Each path below is one point turned by a fixed rotation once a step. After each direction that follows a path, write how fast that rotation turns it, in degrees per step (0 if it stays still).
Each turn is a multiple of 5 degrees from 10 to 175, or 0.
Each row of a path follows its step; steps can be skipped.
Path 1:
step 3: [ -2 -16  -8   8  -5  73  46  52  56  41 -52  -2  17 -27  54 -34 -26  -9
 -58  33  -1  37 -16  10   2 -37  25 -21   4   3  31   2 -14 -24   2 -15
  23   7  43 -28  11  -4 -34 -66  37 -19 -44 -21   8  47  14  14  -6   2
 -26 -11  -1  24 -19 -28  10]
step 11: [-24   1  33  70  11  -9  17  38  34  -8  -8  31  12   4 -72 -45  16  13
 -42  59 -26  14  44 -37  10  41   8   2  21  21 -28   8 -39  18  33  -3
  40  18 -22 -37 -10   9 -29 -15  52  -8   2  19  -6 -29  24 -17  25  47
 -22 -49 -36 -16   1 -11 -29]
step 13: [ 16  -9 -15  36 -27  -8  20  46  62  26 -21  27   8 -14 -10 -23   3  25
 -42  -5  11 -18  18 -15 -12  -5   3 -17  13   6 -20  24   5 -52 -32 -44
  58   9  59  39  10 -31  17 -66  64  12 -21 -11  -5  70  28  22   3 -25
  -8  17 -53 -14  -1 -19 -20]
step 15: [  0  42  -3  25  24  47 -17  -9 -17   6  -1  -4  30  23  66  11  16 -21
  -7  42 -12  -3  -4  -1 -82 -18  68  22  11   8  -8 -11 -41 -50 -16 -27
  33 -12  53 -11  12  31  -9 -42  68 -22  28  20  20  26  -7  33  21  40
  -1 -20   1 -39 -24  -4  16]
step 19: [-49 -43   2  -6   2 -19  22 -17  43  14  14   8  -5  20  -3 -27  32   6
  -4  72  -7  35 -11   7 -21 -29  -6  -4 -26 -38  22  30  19  10  69 -32
  60 -10  14  13  -5 -27  31 -87   7 -15 -18 -38   3  40   6 -23 -17 -24
 -18  -9   1 -38 -41 -49  15]
step 26: [-37   1  -9  49  -2  67  -7 -44  27  13   4  -7  51 -54 -16  -1  29 -29
 -54  46  31  17  -7   5 -37  14  36 -23  -8  29  10 -10 -27 -30 -10  11
  64  -1 -11  41 -30  31 -41 -17   7   2  10  10  23  28  12 -20  43 -19
 -35 -10 -44 -43 -14 -18  39]
step 28: [-18  21  42  61 -36  19  40  11  19  38  14  30  17  25  12 -52 -33 -22
   3  31  -6  56 -34  24 -19 -44  -4 -38 -22   5 -26  -8 -36  21 -29  14
  69  30   4 -45  21   7  17  -4  51 -23  10  -7 -19  -4   6   4  23  -4
   2  19 -30 -65   5  13 -45]
Speeds:
[ -9   5  10   6   0   5  12   7  -6   2  11   3  10 -14  12  -7   1   6
  -5  -6 -10  -4  -6  -5   0  -4   3  -9  20   1  -2  -9  -3   1  -2 -15
  -6   0   1   2  14   2  -1   5  -5  -8   1  14 -11   7  -3   1   3 -14
  -5  -2 -15  12   3  -5 -17] : 145
[ 21  -8   4   2   0  17  -2   4  -7  17  -4  11   4   4   8   4   2   0
  -4  -1   7  -6  10  -7  11  -3  -8  -6  -2  -8   2  -1  -6   1  -9   1
   2  11 -19  -5  -2 -17 -13   4  -3  -9   7   3  -9   5  -4  -4  -7   0
 -11  -9  -4 -11  -1  -4  12] : 170
[ -3  14   4   4  15   0 -13   4   2  -5  -5  -2  -3  -4   3  -8  17  -8
  -5   4  -1   1  -7   0  -2   3  -5   2 -11   2 -10  -3   9   9 -13   3
   3  -3  -7 -20  -4   8 -11   4   9   7  16   6   5 -17  -6  -1 -16 -10
   4  -3 -13   1   2   3  -7] : 65
[  2  14  -6   4  10  -8   6  -2   2  12  -8   7   4   8 -13   2  10  11
 -21  -4  -4  10   0  -5  -4  -4  10   0 -10  -2   5 -10  11  -2  -5  -2
 -13 -12  -2  16 -10   1  -1  -1  -8  -2   0   7  -7   6  13  13  -8   2
 -11  10  -4  -6   0  10   1] : 135
[  1  -8   4   9 -14 -11   4  -1   9  11  -1  -6  -3   9   9  18   9  -6
  -1  -4 -14  -4  17  20   6   7   1   8   3  -5  -6   5  -3   9   0   1
  -8 -10  -6  -1   0  14   5  -7  16  -9   9   5   3   6  -4   6   4 -11
  -6   0  -5   7   3   4   8] : 20
[ -1  10   2   1   4   3   7  -5  -2   2 -11  11 -15 -18 -13  -1   2 -12
  11   8 -17   8   0  10   4  -1  -4 -22   7   4  -4 -11  -2   3   6  -1
   8   2  -4   4   0  -3   6  -2   2   0  -4  -6   9  -5   6   4  -4  -4
 -20  -7   8  10  -2  -2  13] : 45
[ -4  15   2  18   9   0   7   3 -10  -3   4   4  -6   2  12   6   9  -8
  12   1  -1  -8  13  -5   5   0  -3  -1   2  -3  -1   2   3   3   2  12
  -1  -2   4 -11  -3  -2  11   0  -4 -16  -4   9  -2  -2  14 -10   6  21
  -2   3  10 -10   1  11 -18] : 110
[-10   5   3  -2   2 -11   6   6   1  11  -9   8  -4   2  -3   2 -13 -10
  -6  -8   2 -10   1  15   8  -2  -1  -7  -1  -6   1   1   1  -2 -16  22
  -1  11  11  -3  16  -3  -9   1   4  11  -5  -5 -16   1   6   3  -6   1
   5  19  -2   6   0 -11  -4] : 100
